Here is a table of points, one per row:
[ 1.2   0.92  1.43  0.44  0.9   0.48  0.19 -0.98 -0.24  2.27 -0.43 -0.19 -0.48 -0.44 -0.38 -0.13  2.07 -0.6   0.22 -1.24 -0.41  0.27 -0.3  -1.  ]
[-1.38  1.05 -0.87 -1.23 -0.3  -0.97 -0.57  1.12 -0.19 -1.63 -0.58  0.36  2.56 -3.12  1.11 -1.36  1.39  0.09 -1.19 -0.85  0.87 -1.02  0.49 -0.93]
[ 0.56 -0.05 -0.39  0.34  0.31 -1.25  0.53 -0.42 -0.64  1.84  0.47 -1.09  1.35  0.1   0.54  0.99  1.51  1.49 -2.28  1.97 -1.32  0.58 -0.07  1.83]
[ 1.29  0.27  1.39 -1.49  1.26  0.61  0.11  0.07  0.52 -1.52  0.22  0.16 -0.41  0.45 -0.27  0.13  1.19  2.18  0.4  -0.23  0.02 -0.3  -0.9   0.69]
[-0.12 -1.09 -1.88 -0.06 -0.65 -0.8  -0.26 -0.12  0.   -1.98 -1.14  0.   -1.58  0.9   0.03 -0.35  0.04 -0.73 -0.35 -0.42  1.07  1.05  0.99 -0.25]
[ 0.26  0.75  0.8   0.85  0.07  0.1   0.48  0.99  0.88 -0.24  0.89 -0.44  0.26  0.53  2.44  0.1  -0.17 -0.22 -0.24 -0.68  1.06 -0.42  0.67  0.  ]
[-0.12 -1.12  1.52  1.76 -1.36  0.15 -1.05 -2.4  -0.29 -1.31 -0.48  0.82  1.11 -0.43 -0.73 -1.06 -0.46 -0.21  0.05 -0.67  0.03  1.43  0.29  0.68]
[ 1.52 -1.02  0.5   0.46  0.33  0.67 -0.14  1.65 -1.12  0.02 -0.07  0.55  0.7  -0.85  0.53  1.93  0.18 -0.75  0.52 -0.49 -2.14  1.02  2.12  0.68]
[-0.49 -0.31 -1.12 -0.29 -0.59  0.41 -0.1  -0.62 -0.97  0.81 -1.2   1.43 -1.53 -0.66  2.16  0.87 -1.5  -0.1   0.02 -0.54  0.27  1.14 -1.79  1.53]
[-0.28 -1.02 -0.34 -0.52  0.5   0.5  -0.74 -0.65  1.78  1.16  2.47  0.33 -0.84  1.04 -0.02 -0.19 -0.38  0.34 -0.64  0.11  1.74  0.23 -1.19  1.36]
[ 1.04 -0.85  0.44 -0.87  2.    0.08  0.2   0.08  1.09  1.27 -1.24  1.01 -0.89 -0.4  -0.67  0.   -0.04 -2.29 -0.89  2.12 -0.06 -1.93  0.82  1.53]
[-1.29 -0.31  0.62  0.43  0.31  0.74 -1.53  3.   -0.21 -0.29  1.31  1.08  0.99 -0.07  1.05  0.66 -0.73  1.88  1.58  0.71  1.33  0.75 -0.69 -0.1 ]
[ 0.38  0.53  2.23  0.86 -0.95 -1.11 -2.41 -0.7  -0.35  0.77 -0.93  0.37  1.01 -1.1  -0.48 -1.29  0.19  1.79  0.78  1.02  0.09 -0.19 -0.74  0.9 ]
[-0.87  2.16 -1.27 -0.31 -0.39 -1.98 -0.3   0.41  0.8   0.9   0.1  -0.45 -0.23 -1.1   0.07  1.07 -1.12 -0.94  0.14  0.37 -0.63  0.48 -0.72  0.89]
[-1.38 -0.15 -0.38  0.53  1.9  -0.99  1.09 -1.49 -0.03 -1.82  1.25  1.41 -0.74  0.94 -0.44 -0.62  1.12  0.1  -0.33  1.63  0.02  0.21 -2.01 -0.64]
[-0.14 -1.22 -1.72  0.23  0.75 -0.44  1.32 -0.04  0.52 -0.62 -2.19 -2.52 -1.4   0.25  1.02  1.24  0.94  1.55  0.43 -0.18 -0.17  0.05 -0.87  0.71]
[ 0.99 -0.11  0.28 -0.05 -1.98 -0.11 -0.37  0.27 -1.63 -0.09 -0.17 -2.59 -1.01  0.78  1.6   0.51 -1.23 -0.07 -0.15  0.9   0.37 -0.3   0.35 -1.49]
[ 2.61 -0.54 -0.25 -0.55 -1.42 -2.25  0.54  2.02  1.68  0.01 -0.15  1.14  0.74  1.14 -0.55 -0.64  0.3  -0.24 -0.79  1.04 -0.77  0.05  1.53 -1.14]
[-0.94  0.61 -0.44 -0.46 -0.89 -0.57 -0.44 -0.75 -0.44 -0.89 -0.34  1.83  0.9  -0.59  0.03  2.41 -0.25  0.   -1.22 -0.89  0.22  1.72  0.31 -0.78]
[-1.25  0.88 -0.41  0.    1.92 -0.5  -0.45 -0.89 -2.72  0.33  1.54  0.08 -0.04  1.96  1.55 -0.79 -0.5  -0.7   0.54  0.54 -0.98 -0.09  1.74 -0.73]
[-1.88  2.24  0.68  0.98 -1.38  0.35  1.99  0.49  1.89 -0.61 -0.51 -0.88 -1.31 -0.13 -1.38 -0.25  0.64  0.92 -0.48  0.47  0.07 -1.38  0.77 -1.09]
[-1.7  -1.49  1.28 -0.48 -1.29  0.97 -0.53  0.72  0.64  0.55  0.5   0.12 -0.92  0.03  0.31  0.68  1.4   0.76 -0.12  0.34  0.53 -0.08 -1.37 -1.19]
[ 0.1   1.21  0.62 -0.52  0.08  2.09  0.9   0.56 -1.63 -0.37 -0.73  1.47  0.66  0.18 -1.48  1.08  0.52 -0.92 -0.76 -0.82  0.16 -0.72 -0.08  0.42]
[ 0.4  -0.79 -1.96  1.14 -1.83 -0.01  0.38 -1.51 -0.04 -0.81 -0.4   1.28  0.02 -0.13 -0.99 -0.82  1.04  0.5  -0.63  0.71  2.5  -0.57  1.05  0.73]
[ 0.8   1.38 -0.7  -0.03  0.96 -1.51 -1.82  1.18  0.15 -0.22  0.73 -0.35 -2.27 -0.38 -0.46  1.17  0.73  1.41  0.58  1.03  0.28  0.06  0.21  0.34]
[-0.1  -0.61  0.87  0.33  0.48 -0.63  2.25  1.26 -2.3  -0.44 -0.33  0.31 -0.49 -1.26 -0.45 -1.91 -0.73 -1.5  -0.45  0.04 -0.19 -0.33 -1.99 -0.36]
[-0.2  -1.66 -0.01  1.15  1.6   0.61 -1.23 -0.31  0.55 -0.86  2.43 -1.62  1.5  -1.6   0.22 -0.43 -0.98  0.28 -1.55  0.17 -0.36  1.43 -0.36 -2.24]
[ 0.59 -0.9  -0.31  0.54 -0.4   0.63 -0.17 -0.78  0.24  0.53 -0.07 -0.43  0.77  0.53 -0.7   0.26 -1.1   0.25  0.    0.63 -1.75 -0.83  0.53 -0.73]
[ 0.55 -0.43  0.64 -0.07 -0.56  0.31 -0.17 -0.77  0.86 -0.47 -1.15 -0.95 -0.8  -0.34  2.24 -1.13 -0.71  0.55  0.75 -0.4  -0.97 -0.3  -0.02  0.13]
[ 1.87  0.48  0.43  1.1  -0.36 -0.01  0.75  0.    0.   -1.57 -0.42 -0.67  1.46  0.75 -0.5   0.02  1.26  1.23  0.24 -0.86 -1.12  1.91 -1.    2.01]
[-0.57 -0.55  1.1  -0.94 -1.27 -1.64  0.2  -1.42  0.67 -0.78  0.77  1.49  1.2   0.64  0.91  3.15  0.61 -1.15  0.25  1.4  -1.22 -1.51 -1.12 -0.3 ]
[-0.46  0.12  0.68 -1.88  1.03  2.25  0.66 -0.75 -1.44 -0.89  0.86 -1.   -1.02 -1.48 -0.79 -0.35 -0.79  1.46 -0.9   0.67 -1.44  0.81  1.48  0.42]
[ 0.53  0.3  -0.17 -0.52 -0.52  0.55 -1.44 -0.43  1.47  0.25 -1.92 -0.09 -0.64  0.34  0.57 -1.18 -0.23 -1.25  1.14  0.48 -1.39  2.11 -2.57 -1.44]
[ 0.25  0.55 -1.11  0.87  0.86 -0.1  -1.87  1.16 -0.14  0.25  0.03  1.6   0.11  0.44 -1.38  0.04 -0.99  1.38  0.39 -0.17 -0.99 -1.73  0.18  0.17]
[ 1.84  0.21 -1.31  0.45  1.    0.67  0.09  0.34 -0.88 -0.26  0.72 -1.52  1.93  0.1  -0.3   0.39 -0.43 -2.04 -1.25  1.1   1.53  0.84 -1.03  0.62]
[ 0.98  0.28  1.75 -1.48  0.66 -0.04  0.72  0.11 -0.41 -1.09 -0.29 -0.18  0.86  0.37 -0.28 -0.4   0.34 -0.94  2.88  0.32 -0.07 -0.51 -1.04 -1.07]
[ 1.68  0.67 -0.53  0.99 -1.26  0.88  0.71  0.8  -0.36  0.12  2.11  0.4  -0.59 -1.52  0.53 -0.31 -1.43 -0.37  0.41 -0.89 -0.44 -0.86 -0.3   1.68]
[-1.14  0.18  0.11 -2.83  0.17 -0.42 -0.55  0.77 -0.79 -0.12 -2.23 -0.68  0.79  0.23  0.04 -1.13 -1.85  1.49 -1.07  0.59  0.37  0.54  0.43  1.7 ]
[ 0.95 -1.6  -0.14 -0.31  0.91 -0.99  1.72  0.51 -0.26 -0.27 -0.8   1.03 -0.25 -1.04 -1.21  0.19 -0.78  0.79  1.55  1.01  0.34  1.71  1.15 -2.12]
[ 0.15 -0.01  0.51 -1.12  0.67  1.21 -0.65  0.4   1.36  0.2  -0.22  1.55 -0.62 -0.98  0.08  0.33 -0.94 -1.26 -1.48  0.49  1.32  0.41 -1.23  0.06]
[-0.36  0.67  2.17 -0.17 -0.4  -1.58  0.94  0.95  2.07  0.53  0.54 -0.1  -1.3  -0.83 -0.04 -0.5  -2.3  -0.43 -1.39 -1.8  -1.13 -0.13  0.89 -0.07]
[-1.05 -2.05 -0.36  1.12  0.31  0.61  0.12  0.43 -0.44 -0.76 -0.93 -0.44 -0.23  0.04  0.54  0.37 -0.85 -0.11  1.17  0.83  0.1  -2.71  1.81  0.76]
[ 1.03  0.11  0.57 -0.66 -0.08 -0.45 -0.38  0.08 -0.14 -1.24 -0.72  0.41 -0.72  1.59 -0.37 -0.66  0.09  0.4  -2.04 -1.58  0.94 -0.36 -0.18  0.73]
[ 0.02 -0.19  1.28  0.45  0.51 -1.25 -0.89  1.01 -0.52 -1.39  0.51 -0.36 -1.25  1.05 -0.06  0.28  0.71 -0.03 -0.75  0.81  1.23 -0.42 -0.69 -0.64]
[-1.79  1.51 -1.16 -0.72 -1.18  1.39 -0.51  1.07  0.6   0.61 -0.35 -1.29  1.8   0.67 -1.11 -0.5   0.98 -1.39  1.12  1.78 -0.71 -0.47  0.1   0.14]
[ 0.48 -0.61  0.91 -0.64  0.74  0.24 -0.01 -0.28  0.63  2.77  0.26  0.34 -0.15 -0.46  1.47 -1.43  2.14  0.    1.44 -0.05  2.28  0.44  2.11  0.37]
[ 1.2   1.63 -0.59  0.64 -0.79  2.59  0.48 -0.34  1.12  0.42 -0.21 -1.09  0.64  0.29 -0.06  0.41 -0.6  -0.27 -0.74  0.74  1.35  0.69  0.42 -0.39]
[-0.37 -0.23 -0.61  1.47  0.52 -1.08 -0.38 -0.43 -0.37  0.79 -0.12 -1.84 -0.15 -3.15 -2.21  1.34  0.29 -0.68  1.7  -1.22  0.86 -1.79 -1.63  0.08]
[-0.49 -0.27 -1.24 -0.87  0.2  -1.26 -1.82 -1.11 -0.38  0.38  0.07  0.69 -0.39 -0.91 -0.13 -0.08  1.1  -0.5   0.41 -0.95 -0.18  1.31  1.91 -0.36]
[-0.03 -0.8  -0.85  0.69 -0.16  1.59 -2.39  0.65  0.54 -0.61  0.89 -0.38 -0.77  0.57 -0.95 -0.7   1.16 -0.01 -0.59 -1.57 -1.56 -1.96  0.56 -0.51]
[-1.46 -0.56 -0.44  1.29  0.46  1.33  1.47  0.89  1.1   1.36 -1.18  1.08  0.59  0.32 -0.95  1.12 -0.56  1.17  1.5  -0.22 -0.28  1.86  0.61 -0.04]
[ 1.    1.75 -0.37  1.26  1.72 -0.15  1.4  -2.14  0.7   0.71 -1.02  0.96  1.77 -0.12  1.86 -0.11 -1.83  1.32  0.67  0.21  1.04 -1.73  0.72 -1.54]
[-0.47 -0.07 -1.88 -0.09  0.68 -0.82 -0.54  0.74 -0.21  1.65 -0.34  0.84  0.58  1.1   0.13 -2.27  0.9  -0.09 -0.75 -2.08 -0.99  0.14 -1.12 -0.19]
There is one direction along which these points spread out most. For each point below, how far along it does it lie, from 0 to 99? 50 is the average, and the first point above lies past it. One standard deviation of the points above along it is 16.
[-0.85  0.74  0.03 -1.71 -0.22  0.49 -0.63 -1.21  1.64 -0.97  1.42  0.59  0.97  1.66  0.07  1.14 -0.06 -0.62  1.21 -1.62  0.14  0.05  0.69  0.42] 43
[-0.8   0.11  0.4   0.96 -1.46  0.88  1.2  -0.34 -0.71 -0.51  1.19  0.93 -1.36 -1.75  1.86 -0.97  2.09 -1.27 -0.15  1.44 -1.14  0.18  0.89  1.27] 54
[-0.3   0.45  0.76  1.65  0.31 -0.56 -1.62  0.15  0.27 -0.76 -0.93 -0.18 -0.41  0.8   0.92 -0.05  0.53 -1.26  1.19 -0.82  0.11  0.93  0.02  1.56] 40
[-1.17  0.58  1.44  2.46  0.26 -0.39 -0.11 -0.02 -1.67  0.58 -0.9   0.09  0.68  2.33 -0.6  -0.33 -1.59 -0.61 -0.74 -0.27  0.32 -1.   -0.22  0.34] 58
[-1.88 -1.67  1.24  0.15  0.33  0.05  0.28  0.48  0.21  1.3  -1.33 -1.9   1.04  0.72 -0.5   0.13  0.42 -1.41 -1.5   0.11 -0.01  1.31  0.83 -0.57] 54
[ 0.32 -2.51 -0.96 -0.52 -0.31  0.62  0.1  -0.9   1.28  0.55 -0.31 -0.01  1.24 -0.32  0.87 -0.38 -0.63  0.89 -1.37 -0.24 -1.19 -2.17 -1.46 -0.24] 49
[-0.87  1.    0.32  1.38  0.6  -0.87  1.21 -0.29  0.74  0.63  0.58 -0.77 -0.77  0.02 -0.57  0.83  0.22  0.81 -1.65 -0.67  0.1   1.16  0.44 -0.09] 48
[ 0.4  -0.04 -1.13  0.   -0.77  0.45  0.73  1.26 -0.42 -0.62  0.68 -0.21  0.49  0.57 -0.25 -0.83 -0.13 -0.63  1.26  0.77  0.66  0.63 -0.58  0.29] 50
[ 0.    1.16 -0.51  0.14  0.06  0.   -0.09 -1.35  0.99 -0.45  0.99 -0.25 -1.68 -0.17 -1.67 -1.49 -1.54 -0.82  1.31  1.35 -1.12  0.81  0.88  0.09] 59
[-1.23 -0.68 -0.06 -2.   -0.87 -0.82  1.76 -1.02 -0.6   0.64  1.39 -0.57  0.76  0.01 -1.08 -0.99 -0.21  1.18  1.34 -0.7  -0.21 -0.5  -0.3   1.71] 50
[ 0.39  1.24 -0.08 -1.25  1.45  1.18 -1.51 -1.37 -0.56 -1.22 -1.47 -0.43 -0.74 -0.3   0.12  1.19  1.04 -0.22 -0.43 -0.73  0.07 -1.04  0.18 -0.83] 47
[ 0.89 -0.89  1.01 -1.24 -1.6  -0.19 -0.21 -0.88 -1.89  1.78  0.81 -0.6  -0.62  0.32 -2.2   1.16 -1.   -0.09  0.33 -0.8   1.7  -0.33  0.57 -0.59] 57
[-0.12  0.24 -1.01  0.3  -0.56  1.15  0.95  0.83 -1.24  1.08  0.13  2.23 -1.58  0.62  0.37  0.43  1.01  0.83 -0.32 -0.79 -0.78 -0.28 -0.74 -1.88] 47
[ 1.1   1.06 -0.71 -0.94 -1.67 -0.36  0.32 -0.33 -1.77  1.35  0.64 -0.74 -0.08  0.64  0.58 -0.2   0.48  0.98  0.21 -0.05  0.2  -0.05 -0.71 -1.73] 50
[ 0.17 -0.68 -0.78 -0.58  0.67 -0.76  2.08  0.58  1.02 -0.75  1.31 -1.21  0.75  0.62  0.37  0.2   0.02 -1.29  1.45 -2.42  0.44 -0.32  0.24  0.45] 60
